In the rows, zero is written as 128.
The rows of M fall into 4 groups, which share some directions, and each row is roughly a mix of its group's hidden directions.
M (152 x 13):
[[144 167 196 123 138 171 161 125  97 119 136 124 122]
 [ 96 121 121 152 159 162 120 115 143 170 183 108  94]
 [117 135 106 176 152 153 159 128  86 155 149  94  91]
 [135 108 157 181 139 149 142 138 117 171 127  95  76]
 [156 106 125  84 114 122 175 130  95  74 119 103 115]
 [122 114 167 116 142 100 100 159  99 174 134 183 131]
 [109 140  93 117 135 157 155  78 157  83 145  90 128]
 [111 157  77 145 121 126 114 173 105 113 177 109 156]
 [104 146 132 116 172 151 112 110 135  95 195  99 123]
 [143 191 171 145 124 152 166 113 128 101 109 157 114]
 [ 97 113 175 103 126 159 165 146 102 131 182 109 124]
 [125 125 164 156 138 167 180 103 127 133 128  98  76]
 [130 140 149 102 133 166  89 157 125 150 189 108 158]
 [150  81  71  90 136  95  99 140 121 142 142 139 106]
 [ 89 136 121 133 154 126 138  82 148 165 127 189 105]
 [ 97 140  87 182 138 106 129 126 102 174 100 154 138]
 [149 126 128 179 127 149 144 124 136 180 111 129  67]
 [154  85 178  75 103 130 139 115 143 123  90 125 139]
 [153 107 161 171 101 108 127 181 123 107 111  90 108]
 [156 164 149 180 124 167 125 147 106 141 119  76 139]
 [151 183 108 141 122  99 142 146 102  72 113 161 127]
 [ 82 117  71 111 105 109 125 134 168 125 164 159 136]
 [128 106 194 107 151 165 143  96 145 142 144 114  92]
 [126 133 118 170 108  86 117 151 115 102  76 111 173]
 [149 121  95  72 129 115 100 102 133 152 102 173 158]
 [142 122 197 141 135 126  94 124 148 107  95  91 157]
 [129 137 161 113 158  94  82 160  83 127 137 155 163]
 [155  73  91 104 128 129 100 152 113 165 150  92 115]
 [184 158 105 146 102 146 109 181 120 151 146 132 106]
 [110 160 187 158 120 143 174 145 106  90 134 112 128]
 [138 136  50 128 145 118 122 104 147  88 144 114  99]
 [136 178  98 170 146 128 135  95 110 102  82 112 152]
 [157 121 109  88 100  92 144 122 128  88  78 160 142]
 [ 75 156 112 112 117 151 124 132 134 141 172 140 187]
 [122 102 114 153  73 150 167 150 164 137 137  95  97]
 [163 113 170 138  92 136 108 174 156 168 126 144 100]
 [156 113 117 152 114  99 155 166  70 148  93 139 103]
 [127 144  46 109 153 114 125 105 123 100 154 142 112]
 [118 133 136 112 135  91 125 117 103  73  90 122 187]
 [ 79 112 162 128 177  92 129  92 136 101 132 154 108]
 [124  88  93 122 170 100 132 119 107 111 156 113  70]
 [113 112 169 144 145 142  86 128 153 119 144  63 156]
 [151 137 152 120 122 125  71 177 124 171 149 158 147]
 [144 132 128 160 105 126 105 179 117 196 125 156 125]
 [125 150 148 133 163 154 161  71 122  84 119  92 116]
 [123 122  77 144 101 120 172 141 107 168 118 166  94]
 [136 142 170 102 130 130 184 136  75  89 132 140 114]
 [ 98 140 156 133 147 174 141 118  95 144 154  78 166]
 [125  90 174  95 147 128 127 151 103 100 172  88 120]
 [129 115  77  84 162 133 107  67 146 139 129 135 131]
 [161 103  93 116  77 100 115 151 162  97  95 115 141]
 [149 108 112 111 123  97 142 170  52 140 117 139 135]
 [105 155 108 142 167 121  98 135 108 171 167 177 119]
 [120  88 138  97 129 108 154 167  65 113 155 108 127]
 [187 171 158 132 120 128  99 173 124 111 137 155 111]
 [107 117  79 177 138 131 108 153 121 156 164  85 118]
 [115 147 120 141 151 108 141 112 128  41 136 101 119]
 [152 162 201 129 142 133 115 135 120  77 121 114 143]
 [152 172 159 169 102 131 128 140 124 139  70 147 156]
 [146 112 155 131 122 103 146  97 133 135  50 161 119]
 [165 170 132  82 150 173 132 104  93 147 141 147 138]
 [176 110 106 129 102 126 167 138  90 113  83  91 117]
 [156 182 115 140 132 112 126 169  72 116 132 164 132]
 [126 143 179 137  93 122 104 183 146 101 142 121 165]
 [145 103  97 142 103  99 131 107 177 127  74 148  98]
 [127 129 165 140 144 101 112 107 107 127  60 131 176]
 [112 147 166 131 142 168 124  68 166 141 104 117 157]
 [162 152 177  89 148 133  87 113 148  87 125 132 151]
 [ 78 133  82 115 145 119 159 105  99  89 147 110 157]
 [ 92 101 144 112 150 114 109 105 125  98 121  81 186]
 [134  73 139 131 101 149 124 133 178 151 136  81 100]
 [171 178 132  99 108 142 128 150  98  91 123 129 171]
 [102 135  51 137 115 133 133 128 161 113 174 119 112]
 [135 121  72  88 159 111 104 116 134  91 172 128 108]
 [119 167 136 153 113 148 175  89 157  83  97 119 125]
 [136  85 125 126 171  92 112  96  97 115  83  95 134]
 [129 163 107 146 136  86 106 127 104 113  80 160 175]
 [ 85 153 160 168 113 141 148  98 160 116  94 119 165]
 [164 111 194 129 108 131 121 122 169 113  85 115 116]
 [129 166 188 145 144 169 170  99 117 116 121 120 109]
 [164 132 173 132 120 156  78 133 171 172 120 130 133]
 [107 169 106 150 172 147 119 114 114 163 172 160 104]
 [123 181 145 141 118 158  85 136 168 152 146 150 167]
 [158  99 128 101 139 123 142 166  65 141 156 122  91]
 [ 98 142  90 176 133 143 152 148 113 148 176 116  90]
 [113 124 137  98 141 159 178  78 133  85 140  95 115]
 [118 102  86 111 110 105 120 180  81 144 149 120 163]
 [143 139 150 142 128 107  78 187  93 154 133 141 162]
 [175 164 108 132  98 157 107 179 133 147 164 134 116]
 [123  60 157 130 150 102 118  97 145 135  89 101 108]
 [145  99 143 150 103  81 124 164 158 103 113 147  78]
 [154 113 193 118  95 101 132 164 142 106 103 155 113]
 [ 80 144 136 157 128 125 123 178 115 119 192 119 138]
 [180 107 172  87 144 149 143 116  88 127 110 102 115]
 [146 125  97 147 139 138  82 110 126 161  93  84 173]
 [ 94 188 106 154 114 146 147 113 126 119 116 135 185]
 [130 116  99  98  92  82 143 164  97 114 109 168 153]
 [127 158 149 155 148 119  85 150 101 179 121 168 155]
 [ 95 154  61 123 159 132 140 106 102 107 167 121 136]
 [170 141 101 113 147 142  58 147 131 141 163 108 142]
 [124  91 116 104 178  94  83 115  90 135 122 111 156]
 [120 123 216 128 154 159 127 114 121 144 133 105 132]
 [123 157 203 144 125 145 164 140 117  86 136 116 120]
 [114 173 105 116 176 121  87 121 108 107 169 146 156]
 [100 166 120 182 141 173 122 107 139 158 138  92 148]
 [135 145 191 168 127 120 104 166 101 147 104 127 158]
 [173 172 106 170 114 157 104 149 158 140 142 121  95]
 [103 108 136 185 123 105 167 120 109 148  71 124 116]
 [156 155  94 130 107 173 123 140 168 124 176 107  97]
 [129 115 181  94 151 174 131 105 139 161 164 128 101]
 [ 91  92 150 172 133 128 111 109 179 139 118  84 124]
 [ 97 124 109 138 155 114 111  98 109 188  97 163 159]
 [138 162 141 157 182 127  96 131  86 167 137 156 115]
 [ 93 108 140  96 157 136  93 103 174 124 180 125 127]
 [190 105 144 125 129 109  94 148  99 135  78 103 140]
 [167 126 161 152  88 116 109 174 147 158  99 157 113]
 [140 136  58 147 101 103 154 143 139  95 125 140  89]
 [ 90 132 163 118 162 102 111 122 112 157 135 195 137]
 [120 111  71  88  94 130 119 163 138 131 179 125 145]
 [103  78 129 105 135 118 177  96 135  92 131 108  89]
 [172  95 116  98  87 142 118 136 180 155 125 136  96]
 [121  95 145 119 116 129 134 120 111 204  86 155 148]
 [132 162 107 106 144 138  84 148  94 152 160 140 182]
 [106  98 137 116 144 106 106  99 146  82 107  82 171]
 [142  99 139 129  83 112 188 145 121  93  92 114 104]
 [143 121 138 178 109 122  86 146 188 156 111 129 106]
 [102  95 119 166 133 139 164 106 140 172 125 121  71]
 [130  94 163 127 165  85  74 143 108 156 117 149 129]
 [130 160 163 165 134 111  93 132 122 150  80 154 172]
 [106 137 148 136 173 120  71  87 154 129 113 123 168]
 [141  98 151  96 116 162 161 123 154 119 164 108  72]
 [145 162 108 147 182 139 110  90 109 166 122 157  99]
 [131 125 202  99 137 163 149 120  91 156 123 125 147]
 [109 143 168 165 108 162 129 149 115 171 120  99 175]
 [119 129 167 126 129 140 167  91 137  69 101  87 138]
 [163 161  64 132 159 127 101  87 132 111 108 123 126]
 [144 109  62 102  77 137 133 124 172 132 119 119 137]
 [161 120 148 127 102 103  92 184 109 114 108 108 171]
 [142 103 166 143 102 101 146 128 126 119  51 123 143]
 [142 141 111  85 124 162 110 104 143 102 138  84 183]
 [129 108 165 108 170 122 142  99 106 159 124 171  80]
 [ 85 121 120 109 125 102 183 106 101  79 110 135 151]
 [131 120 116 144  88 149 171 173 105 172 149 134  94]
 [134  98 104 161  77 108 120 171 144 126 102  86 148]
 [134 102 134  86 142 122 158 103 124  59 136  95 108]
 [120 104 153 114  82 163 127 145 185 168 152 128 124]
 [103 175 137 195 115 146 174 122 120 129 105 127 128]
 [134 144 209 130 125 154 160 148  95 116 135 113 128]
 [121  83 137 114  96  82 124 191 106 111 135 124 142]
 [ 87 148 168 120 160 107 103 139  98 132 151 167 167]
 [164 155 143 123 105 105 105 145 176  89 118 175 107]
 [144 117 172  98 122 117  99 155  98 170 110 161 168]]
Each list below has two rows that fit no group; the rest each fit one group, if only roughly. Name those rows in the order they come.
  z857: [105 177 105 169 114 151 147 166 116 125 180 124 122]
  z103: [128 175 175 160 115 168 138 110 141 152  93 132 158]
  z550: [132 102  85 142  97  94 120 126 137 152  63 137 156]
  z935: [170 143  62 146 133 131 102 113 140 167 106 146 104]
  z10: [110 174  79 129 132 152 122 111 130  99 150  97 178]
  z389: [168 101 136  77  93 115 130 122 155  86  91 121 142]
  z280: [114  81 145 112 155 125 136 153  90 144 181 108  90]
  z116: [110  56 116  96 164 102 103 106 124 139 136 104 121]
  z733: [137 148  96 162 147 130 113  90 184 120 125 139  77]
  z383: [126 115 116  60 120 140 100 147 119 143 173 132 173]
  z499: [108 169 111 174 166 111 148 108 115  80 134 133  94]
  z682: [ 95 107 178 106 145 137 107  83 181 124 126 123 148]
  z311: [156 115 116 141 116  96  88 143 134 177  81 168 131]
 : z857 z280
  z703: [145 125 135 166 106 122 166 130 116 168  73 158  94]
  z109: [154 159 162 130 100 144 102 176 145 160 151 172 122]
  z36: [158  97  81  79  92 122 125 149 135  96 137  97 143]
  z98: [178 150 122 138 118 135  86 138 116 164  81 127 171]
  z551: [144 144 189 177 126 149 146 162 105 142 130 111  95]
  z176: [134 147  97 129 124 119 163 170  76  96 168 131 100]
  z953: [ 86 150 162 182 108 165 159 137 142 139 141  98 135]
  z898: [132  99  61 124  92 118 149 112 160 105 102  99 127]
  z518: [114 122 150 185  85 109 112 172 159 145 103 126 145]
  z437: [114 148  83 197 113 129 112 129 160 164 109 127 129]
  z616: [169 116 137 113 144  87 102 174  69 120 124 141 124]
  z466: [ 98 118  95 127 136 154 166 117 135 133 186 116  76]
  z182: [103 137 119 136 182 151 128 114  85 172 172 129 109]
 : z898 z182
  z230: [129 108 156  66 135 118 128 145  99  80 159 109 153]
  z939: [126 137  83  95 148 103 164  90 106  86 118 160 111]
  z553: [109 100 109  94 158 136 115  74 143 104 130  80 156]
  z872: [124  98 149  75 136 132 141 153  92 153 179 151 106]
  z730: [133 116 138 150  87 152 124 160 184 117 159  86 106]
  z154: [138 123 154 120 162  78 118 139  65 115  98 155 139]
  z130: [ 95 125 164 158  82 124 136 168 134 125 115 106 180]
  z148: [112 132 135 103 111 156 130  82 169 112 104 102 185]
  z957: [120  90 114  92 171 147 109 105  98 159 159  89 138]
  z446: [147 156 141 143  98 187 136 163 132 158 168 102 120]
  z107: [130  89 205  93 110 127 139 137 156 117 132 136 109]
  z580: [ 86 152 140 149 156 115 164  81 140  77 118 140 113]
  z796: [131  94 105 133  92  77  90 176 158 123 122 142 135]
  z30: [152 123 110 150 141  91  96 133 134 167  99 182  92]
 : z730 z446
  z770: [ 87 158 139 173 187 119 135  98  95 125 130 137 118]
  z926: [188  80 141 107 102 115 136 142 127 122  87 109  98]
  z53: [154 162  67 141 105 132 155 163  79 125 133 130 126]
  z912: [132 116  78 115  78  94 119 165 147 140 121 173 137]
  z708: [111 112 149 188 127 103 147 130 121  97  85  81 127]
  z826: [103  93  81 106 145  98 144 106 109 163 124 174 107]
  z823: [130 162  69 168 144 139 116  94 149 163 114 149 109]
  z432: [112 168 135 173 155 150 160 130 102 134 163 137  78]
  z791: [113 155  85 173 134 111 154 124 103 157 109 176 102]
  z537: [167 154 152 123 123 125 162 115 123 121  92 184  83]
 : z912 z826
  z372: [125 135 148 124 127  89 110 104 149  87  69 147 169]
  z766: [ 87 120 108 119 146 136 157 115 142 111 192 131  78]
  z713: [120 145 172 140  73 157 164 157 164 104 143 117 126]
  z73: [127 185 107 171 143 107 143 139  78 116 110 160 132]
  z96: [124 130  77 108 140 127 149  69 134  86  98 104 146]
  z225: [181 127 135  98  87 141 138 149 142 159 116 174  96]
  z623: [120 160 156 157  82 115 148 139 155 100  82 154 155]
  z279: [134 139 158  69 160 149  94 102 142 103 164 126 152]
  z47: [104 134  82 184 131 122 158 125 132 149 135 142  73]
  z694: [130 185 112 117 166 146 107 113 135 109 183 157 111]
  z212: [125  95  95 157 154  91 150 136  81 138 120 128  76]
  z233: [ 67 117  94 165 155 126 116 123 111 161 153 101 153]
  z228: [142 160 153 199 139 162 133 122 127 150 110  95 106]
 : z713 z96
  z785: [122 129 132 121 156 107 131  81 108 158  73 179 139]
  z290: [ 93 129 162  79 145 140 157 103 109  86 152 119 161]
  z259: [101 163 138 111 159 154 170  74 104  95 130 123 146]
  z680: [131  88 140 147 119 124 121 117 186  96 121  75  97]
  z123: [ 99 155 158 116 188 150 108 100 115 123 177 125 137]
  z66: [127 170 116 171 159 146 161  93 126 106 133 126  76]
  z366: [148 107 124 159 121  85  91 188 120 150 131 148  98]
  z461: [138 142  94 192 122 145 105 146 156 167 139 112  94]
  z737: [120 126  39 120 121 113 133 134 115  97 146 104 142]
  z719: [133 101 133  64 111 100 132 152  88 127 121 158 166]
  z174: [110 143 167 156 102 158 192 152 114 125 148 118 101]
  z180: [121  97 176 140 151 153 112 146 110 155 162  72 121]
 : z737 z174
  z25: [163 142  89 156  91 119 161 125 144  98  78 126 103]
  z849: [123 117  78 112 112 147 150 127 141  86 168  73 121]
  z605: [ 95 181 112 148 115 137 114 124 162  89 143 121 180]
  z439: [106  86  86 119  96  73 118 159 129 114 114 131 160]
  z70: [137  84 128 107 140 100 161 144  95 106 147 130  65]
  z590: [154  91 152 139 134 104  73 152 127 182 102 137 129]
  z583: [151 122 192 140 177 135  93 123 114 159 128 129  99]
  z980: [164 149 177 140 135 174 145 113 115 175 105 135 104]
  z318: [ 82 143 116  88 149 119 130  79 143  98 135 158 167]
  z281: [124 138 186 114  95 140 111 153 139 125 116 121 195]
  z831: [179 134 174 102 109 141  81 150 144 130 112 118 165]
  z16: [ 86 157  98 135 124 144 143 128 137  79 174  92 155]
  z15: [ 87 147 147 156 172 142  99 128 105 135 166  93 162]
  z21: [129 167  92 108 149 131  85 134 108 106 160 117 183]
  z633: [130 193  75 132 136 146 114 127 108 113 147 127 172]
 : z25 z583
  z308: [131  69 167 138 120  79 107 165 119 127  99 114 129]
  z688: [172 129  82 158  97 122 115 131 159 110  85  93 126]
  z920: [140 142 148 172 100 159 189 142 109 137 109 107  96]
  z794: [123 143  94 162 126 116 188 133  97 104 126 137  77]
  z200: [133 132 194 121  80 147 155 135 173 119 111 145 125]
  z467: [123 107 138 148  69 126 158 125 175 139  74 132 131]
  z686: [ 80 125  69 158 141 106 168 118 101 112 141 122 110]
  z648: [147  81 161 100 132  85 125 160  76 134 106 141 127]
  z330: [154  69 119 154 122 117 114 141 134 175 102 100  91]
  z239: [117 138  66 138 147 141  93 135 136 128 185  91 131]
  z19: [173 176  97 165  89 156 150 150 122 128 108 114 123]
  z773: [ 90 166 131 192 106 117 146 125 166 103 107 140 134]
  z35: [110 111 192 121 161 157 127 103 145 113 157  87 113]
  z451: [131 186 153 113 113 161 119 109 158 101 122 136 182]
 : z308 z920
  z866: [104 115  80 171 121  88 166 119 123 120  93 142  97]
  z983: [ 75  94  77 148 123  89 121 140 133 164 135 151 131]
  z504: [142 114  56 139  97 136 172 115 131 144 103 121  98]
  z357: [108 135  89 135  92 143 197 146 112 128 154 138  97]
  z397: [147  99 140  72 108 157 120 137 165 112 173  98 121]
  z844: [127 152 145 142 139 167 179 138  68 136 152 105 110]
  z222: [ 81 105 128 179 143 135 109 127 128 186 133  97 142]
  z699: [118 164 161 165  87 131 144 179 108 122 119 127 169]
  z858: [154 134 180 166 118 125 103 120 176 136  78 135 118]
  z229: [124 137  88 109 160 119 170  94  97  87 140 139  88]
  z581: [139 110 103  62 162 135 137  77 121 130 141 150 105]
  z367: [144 151  60 171 122 151 130 111 158 137 127 107  96]
  z787: [131  55 155 113 138 117 132 118 150 134 132 107  73]
  z820: [150  80 160  98 154 144  81 124 141 162 148  99 117]
  z92: [ 87 128 116 112 166 110 117 135 111 140 190 172 107]
 : z983 z504
  z416: [135 163 154 124 164 153 162  87 125  92 142 136  81]
  z715: [182 129 167 106 116 124 148 120 100 125  64 145 130]
  z307: [ 97 138 176 147 158 110 119  80 146 114  84 145 151]
  z840: [176 142 116  93 114 122 142 109 141 127  97 190  97]
  z588: [171 113 159 137 143  96  87 125 120 123  65 117 145]
  z808: [143 185 180 126 103 143 140 136 131  97 105 151 165]
  z695: [ 81 165 132 185 148 132 122 134 124 168 151 160 123]
  z765: [123 113 161  97 109 108 147 181  82  93 149 123 150]
  z874: [172 149 132 149 104  98 148 142 119 104  70 163 105]
  z275: [103 154  81 148 111 130 154 131 133 169 139 187 107]
  z343: [145 136  98 147  79 102 148 173 103 143  91 161 137]
 : z715 z275
